Each named move below is a turn or a mirror, shown by a few rows before and after it. Which moves, in which order, take the first row of each later pair to the second? The first pair is answered.
Q_777:
[-10   7   3 -13  -4  26 -51  -5  29  10  26 -15  25  23 -32 -17  -9 -14
  20  10  35   5 -18  46]  ->  [ -6   4 -17 -34 -34  16  -7  12   7   8  46 -15  11   1  -8  11  35 -64
 -15   5 -20  21  -4 -27]
[ -7 -17  15  56  -7 -13 -29 -24 -18 -28  27 -18   3  19 -41  -1 -41  36
  21  -2  33  -6  22  54]  ->  [  2 -23 -10  33 -42 -29  28  -5 -41 -39  56 -19 -21   1 -13  38   3 -10
 -12  -8 -25   8  47 -24]
[ 14   1 -15 -27 -17   2  48   5 -16 -23  -9  -3 -32 -33  18  11 -16 -14
 -27 -13  -9  46   9 -45]  ->  [  3   3  10  -8  16   9  -3 -11   8 -10 -35  -2  -9 -10  -7 -19 -56  28
   4  -7  49  37 -14  35]
[ 12  -1   5  -6   7 -15  20  -8  -3 -12 -25   3  -9 -12   4  -6 -14  27
  23 -28   9   2  -5  18]  ->  [ 15  -2  -2  -4  -1 -17  35  -2  -7 -24 -24  -1  -9 -22  13   5   0  15
   0 -29  -3   5   0  -8]
Q_649:
[-15  24 -23 -12 -28  16  -1  -6 -16  10  13 -19  32  -9   8  10   0 -46
   0  -1   6  25   6   5]  ->  [-18  29 -16   1 -18   7   0 -19 -21  11 -15 -19  29 -12   5   5 -13 -18
  16 -11  28  22   1  31]
[-10  -2 -12  35  -2   4   3   5 -12 -15 -41  14   7 -37  67   4  16  27
  21  -7 -12  16  30   9]  ->  [ -9  -6 -21  21 -13   7   0  12  -7 -20  -8  13   6 -31  58  17  31 -10
   3   6 -40  11  36 -27]
[ 21 -13  19  36   8 -10   9  -5 -11 -10 -40   9 -19  14  10  -1 -10  34
  13   7  34 -20  22  26]  ->  [ 19 -24   7  20 -13  -4   1   6  -5  -5  25  10 -26  22   2  12  18 -32
 -11  27 -12 -13  32 -41]
Q_96:
[-11  -1   8   1  10  19 -33   1  20  -2   3   9  -4  15 -14 -19 -16   5
   4   4  -5  -4 -12  13]  ->  [ -9  20  -5 -18 -21  24  -9  -5  -2   1  -5  -2  10 -11  -7  -1  -8 -15
  11  -7   0  21   3   4]
[ 33   9 -29   7 -19  -8  16  -3  -1  18 -39  -8  41 -37  38  49  19  19
   6  -3   8  47  15  40]  ->  [ 34 -37 -36  29  -7 -33  19  11 -10   3  -5  14  -5 -18  40  48  26  33
 -26  33 -12  16  24   0]
[ -9 -28  -1  23   7   9  14  22 -14   3  28   3 -11  36   7   3   7  -7
  -3  27 -31 -13  -7 -33]  ->  [ -7  -2  14  15  24  29 -12   3  11  20   6  -5  13  43 -13 -15 -21  10
  21   5  -5 -11 -32  15]
[ 26  -1  14 -32 -13 -20  24  -1   4 -12  -7 -17   1 -32   0  -2  -4  16
  -3 -37   5  12   6   0]  ->  [ 27 -24  15 -20  -2 -28  24   7  -3 -22  12 -11 -22 -21   5  -1   5  15
 -15 -19   2  -9  11 -19]
Then:
Each pair is 2 to 3 moves apart.
[ 15  25 -28 -18 -37  13  22  22   1  11  -1   4   3  -9  19  10   5 -38
 -17  -2  -3  12 -33   9]  ->  [  5  12 -19  10 -23  11   2  11   2  12 -18   6  12   6   4  -4 -15  -5
  -4  22  40   7 -29  51] : Q_777 then Q_96 then Q_777
[ -7  15 -14  12 -32   2  27   4 -20 -16  11  15  -5  -6  14  12  20 -24
 -23  -5 -21   9  42 -28]  ->  [-14  12  -2  22 -13  20 -24  -2  13  -7  41  19  11  24 -13  -5  15 -35
 -15  15 -13  -5  23 -16] : Q_777 then Q_649
[ 24   6  18  15  54  16 -17  -6  28  19 -55   6  26  22  -6 -21 -23  29
   3 -12   9  -9 -14  42]  ->  [ 25 -22  21  28  61  -4 -18   1  18  15 -30  16  -8  34   1 -23 -16  35
 -17  13  -7 -32 -15   9] : Q_96 then Q_96 then Q_96
[ 15  -2 -17  15  -8 -27   1 -14   7   3 -28  -8  14 -38   4 -11  -3  26
   7 -24  13  10 -10  14]  ->  [  6  -8 -13  17 -12 -10 -36  -7  35  10  31  -6  23 -13  -7 -19  11 -15
  -6  11  -3   5 -22 -18] : Q_649 then Q_777 then Q_649
[  9 -22 -13   4   0 -13  20   7  -8  -7   9  16 -27  -5  15   5   4   1
 -27   8 -25  -7  19 -34]  ->  [ -2   6  10  -2  14  24 -35 -14  34  17   8   2  14  15 -16 -18 -20  -8
   6   4   7  -7  -6  19] : Q_777 then Q_649 then Q_96
[  0  20  -5 -21  -9  16   1  24  22  -4   4  -2  10   0  17 -11  -4 -41
  -4 -19 -21  15   9 -29]  ->  [ 11   3  11   2  23 -13   2  20  20  -9 -34   6   4   8  17 -25 -32  33
  12 -16  11  -9   4  17] : Q_96 then Q_649
[-17  57  20 -20  21 -16  22   7  -7 -19 -64 -12  25 -30 -17   8 -16   4
  48 -45   0  23   3  28]  ->  [-16  15   0   3  10 -51  54  21 -43 -35 -50   2  -6 -29  13  18  14  10
  27  -8 -22   6  33 -22] : Q_96 then Q_649
[ -2 -14  -5   8  -5 -14  18 -20 -12  -6  -1   7 -26  -1  -3   1 -25  20
 -25  11   0 -13  17  18]  ->  [ -9   4 -14  -5 -25  -1  17 -12 -12  -5   9  -5  -9   1   0   9  -5 -21
 -29   3 -12   5  27   2] : Q_96 then Q_96 then Q_649
[ 25   4 -54 -17  -8 -15 -15 -41  15  19  11  -3  -7 -12 -13  18  36 -47
  -1   0 -20   8  -3 -30]  ->  [ 29 -22 -49   5  13 -37  -4 -41   9   5 -13  13 -43  -7   1   8  19   8
  -4   3 -16 -23  -2 -26] : Q_649 then Q_777 then Q_96
[ 12 -14  -7   8   5 -33  33   8 -25 -22 -25  18 -40 -16  24   5   2  34
  -2  -4  -5 -19   0  -3]  ->  [  9  19   0  -6   5  -6  31  -4 -15  -4 -51   4  -8 -32  20   6  -5  33
  19 -28  14   0  -6  34] : Q_96 then Q_96
[-22  -4  14  29  -4   0 -50 -19  12 -31 -12 -18  13  15 -18  -7   4  14
  -5  30  35 -15 -10  33]  ->  [-12 -20   7  22  -4  -9 -29  -6  22 -40  19  -5 -16  14  -7   0  20 -10
 -34  16 -25 -28 -18 -32] : Q_777 then Q_96 then Q_777
[-34  30   3  13  20  22 -41 -19  55  35   7 -24  26  35 -32 -20  -6   9
  11  -2   9 -27 -36  29]  ->  [-27  -4 -29  18 -26 -13  14   3 -11  10  38 -11 -14  21   0  27  51 -29
 -21  32 -30 -21  23 -51] : Q_96 then Q_96
[ -3  12  -7  -6 -17  -5  12  -5 -17   1 -38  -1   7 -13  10   4  -2  19
  19 -14  25  15  12  31]  ->  [  5  12 -18 -17 -32  -7  33   3 -24  -6 -10  -2  -5 -17  17  20  15 -15
   3  -9  -7  17  14 -12] : Q_777 then Q_649
[ 13  24  11 -12  51  16  -4 -31  26  -4 -43   0  -4  -5  -1 -25 -15  50
  30 -53  -5 -47 -48  18]  ->  [  5  56  -9 -46  -9  51  -3 -24  12   8 -10 -21  44 -21   1   2  12 -47
  30 -56 -27   7 -28 -12] : Q_649 then Q_777 then Q_96
